In the rows, 128 means zero.
Each path below is one point turned by a fixed rotation once a step. After each direction that follows a path, write how fast that rotation turns it, in deg/step (0 if it stays still).
Each turn is a multiple of 5 degrees from 10 to 175, or 0.
Each row of a path follows its step; steps can be skipped.
path 1
step 0: [134 131 131 124 127 123 129 121 130 138 115 131 128 129 125 139 138 131
 127 123 129 127 132 126 126 126 132 124]
step 2: [129 119 128 128 130 135 131 117 124 126 135 129 116 125 127 129 127 130
 138 128 138 131 127 128 130 125 128 121]
step 3: [115 129 136 127 121 122 126 126 133 123 127 124 134 123 127 129 121 127
 133 119 121 132 132 125 129 130 134 131]
step 4: [129 133 125 131 131 126 131 131 125 135 135 120 125 130 133 135 129 129
 130 131 124 126 124 126 109 126 122 128]
step 5: [130 134 124 127 129 125 136 126 133 118 132 135 132 137 131 121 127 119
 123 122 133 132 121 126 133 122 127 128]
step 6: [124 132 118 130 124 127 127 121 124 141 133 128 131 126 126 134 134 135
 124 127 130 134 134 133 136 133 129 131]
step 7: [134 119 133 130 133 126 130 128 136 133 123 132 132 128 125 123 127 121
 129 129 118 127 127 129 126 140 120 123]
step 8: [133 134 129 130 118 125 130 127 126 129 127 132 113 125 125 125 134 125
 129 128 136 118 133 126 124 127 135 124]
step 9: [127 125 139 125 124 130 115 117 127 130 124 120 133 135 125 125 128 130
 127 126 131 132 119 124 130 124 128 130]
step 10: [119 123 124 130 122 137 130 134 121 127 133 137 130 124 131 130 129 131
 138 128 126 133 125 126 119 130 127 121]
Directions:
[129 130 129 129 128 130 126 130 127 126 128 131 129 130 126 131 131 130
 126 126 132 128 124 126 127 128 125 131]  85
[128 130 126 126 129 125 132 129 130 129 133 128 129 128 128 130 124 128
 128 129 127 128 128 127 129 127 125 132]  45
[128 129 123 133 125 127 125 129 128 129 130 126 125 127 127 126 128 133
 129 129 129 127 130 130 127 127 126 129]  160
path 2
step 0: [120 120 131 132 120 135 127 127 128 125 139 132 133 126 122 121 131 129
 127 128 125 136 125 125 128 135 127 120]
step 1: [129 125 128 116 132 126 121 131 130 126 127 126 122 128 128 121 128 113
 122 130 125 128 125 133 126 125 121 133]
step 2: [126 131 115 133 129 129 124 131 128 139 133 132 133 131 128 130 124 131
 130 125 118 133 120 129 134 125 129 124]
step 4: [124 122 124 134 125 131 121 129 137 125 125 128 123 128 135 124 128 125
 133 128 134 133 124 121 140 120 133 131]
step 5: [130 127 119 125 127 127 122 133 125 118 126 122 121 130 122 129 118 135
 124 135 121 127 132 127 126 136 132 126]
step 6: [128 140 135 127 122 126 125 124 134 130 129 129 132 123 130 122 129 126
 119 129 126 132 125 121 140 135 127 127]
step 7: [126 130 126 125 126 126 136 127 122 122 127 121 119 135 124 128 125 124
 125 126 123 126 127 129 134 114 123 122]
step 8: [130 123 127 125 120 132 126 121 131 126 135 130 136 130 131 139 122 133
 120 123 129 137 121 127 129 129 129 131]
step 9: [126 119 134 119 128 122 126 132 128 124 131 129 119 131 126 124 141 130
 127 130 126 129 127 135 134 132 128 120]
step 10: [121 125 119 127 131 129 120 121 128 128 130 133 134 135 137 117 121 127
 123 124 128 127 128 126 128 126 120 128]
Directions:
[128 122 129 127 126 132 127 129 131 125 128 126 126 127 127 130 128 127
 131 127 132 131 129 129 127 130 129 127]  85
[124 131 128 130 128 128 128 127 125 126 129 128 129 128 128 127 131 125
 129 130 133 130 131 129 130 130 125 125]  115
[129 128 132 130 127 127 127 127 128 127 129 131 124 126 127 127 132 124
 126 124 127 126 127 129 130 131 130 131]  130
[128 130 129 129 130 132 127 126 132 126 130 130 132 125 131 128 128 129
 131 125 126 130 127 127 131 127 129 127]  170
path 3
step 0: [124 126 138 132 118 121 128 119 134 124 128 134 116 126 128 128 131 132
 120 125 126 135 122 136 128 122 124 120]
step 1: [125 133 127 133 143 127 126 128 129 129 128 123 129 116 122 129 132 122
 139 124 128 137 128 131 139 126 132 120]
step 2: [123 138 125 130 122 118 128 137 120 122 138 131 124 132 125 133 125 122
 126 128 132 126 134 114 125 123 128 124]
step 4: [137 130 128 130 134 134 129 126 121 142 123 123 123 124 124 132 124 130
 140 126 126 128 136 120 128 139 134 124]
step 5: [134 126 121 129 124 130 120 129 122 131 139 133 126 140 121 126 135 128
 117 130 121 125 133 125 117 124 131 131]
step 6: [127 115 128 131 131 140 130 122 135 135 128 128 133 122 133 122 120 125
 116 129 133 129 119 126 130 127 135 129]
step 7: [133 131 135 122 122 127 131 138 131 145 121 116 121 130 129 129 134 129
 131 127 130 128 128 126 132 119 130 128]
step 8: [119 139 122 125 127 121 124 125 129 131 129 135 130 132 135 125 139 125
 115 126 119 135 127 135 130 127 131 133]
step 9: [123 139 115 128 131 134 134 128 140 128 128 125 130 120 131 123 115 129
 131 124 136 130 123 129 129 126 125 123]
step 10: [128 142 135 121 113 128 121 128 123 124 127 123 128 130 126 130 129 130
 138 132 134 118 131 131 130 125 136 128]
Directions:
[130 128 126 129 127 125 130 131 127 129 127 124 129 128 128 126 123 127
 130 127 125 128 125 126 128 130 128 125]  140
[124 126 131 129 123 131 129 129 129 129 128 131 128 127 128 126 123 128
 129 127 130 126 128 130 127 127 127 127]  110
[129 128 130 125 125 129 125 128 128 124 128 128 129 128 127 124 131 124
 127 127 123 127 127 130 128 129 130 127]  145
[128 130 131 125 130 130 129 131 126 128 128 125 127 132 125 129 125 128
 127 125 128 128 132 129 132 128 130 129]  130
path 4
step 0: [127 126 125 122 123 124 138 130 129 122 127 125 119 132 128 131 129 131
 129 132 121 126 127 138 135 142 138 130]
step 1: [127 127 124 125 122 121 122 113 133 131 121 127 128 128 140 138 133 129
 123 132 131 129 134 125 129 124 123 129]
step 2: [116 123 129 129 132 121 129 124 121 128 136 126 138 134 125 127 126 132
 140 122 130 123 125 124 135 125 127 135]
step 3: [133 123 122 133 116 136 128 134 131 126 128 120 123 136 132 134 115 125
 130 127 126 131 121 130 134 130 130 127]
step 4: [134 130 126 132 120 118 125 128 123 129 129 133 127 126 127 129 132 124
 131 132 143 134 130 126 122 121 115 126]
step 5: [131 131 133 127 127 135 131 129 128 131 132 126 138 124 121 116 132 117
 137 119 128 127 125 125 137 131 128 134]
step 6: [125 130 125 140 123 132 130 135 136 128 126 133 122 128 133 123 124 121
 126 128 119 136 130 130 121 122 135 120]
step 7: [133 135 130 125 135 128 121 126 126 126 125 140 118 121 121 127 135 133
 130 125 136 124 123 131 126 118 128 128]
step 8: [132 121 137 122 131 135 133 127 136 125 136 130 135 126 128 122 130 131
 120 121 123 123 123 118 125 135 131 126]
step 10: [130 129 128 121 134 134 127 121 123 138 119 121 127 119 127 129 128 139
 130 136 134 120 125 127 122 125 128 134]
Directions:
[128 129 129 127 129 125 126 132 129 128 130 127 134 125 130 127 127 129
 130 125 127 127 128 125 130 130 129 126]  120
[124 128 127 128 129 122 131 131 126 127 131 131 127 130 126 127 129 129
 129 128 128 129 130 129 125 127 127 127]  155
[129 127 126 129 128 131 132 128 124 128 130 129 129 127 126 126 130 132
 128 126 129 127 129 125 130 127 130 132]  130
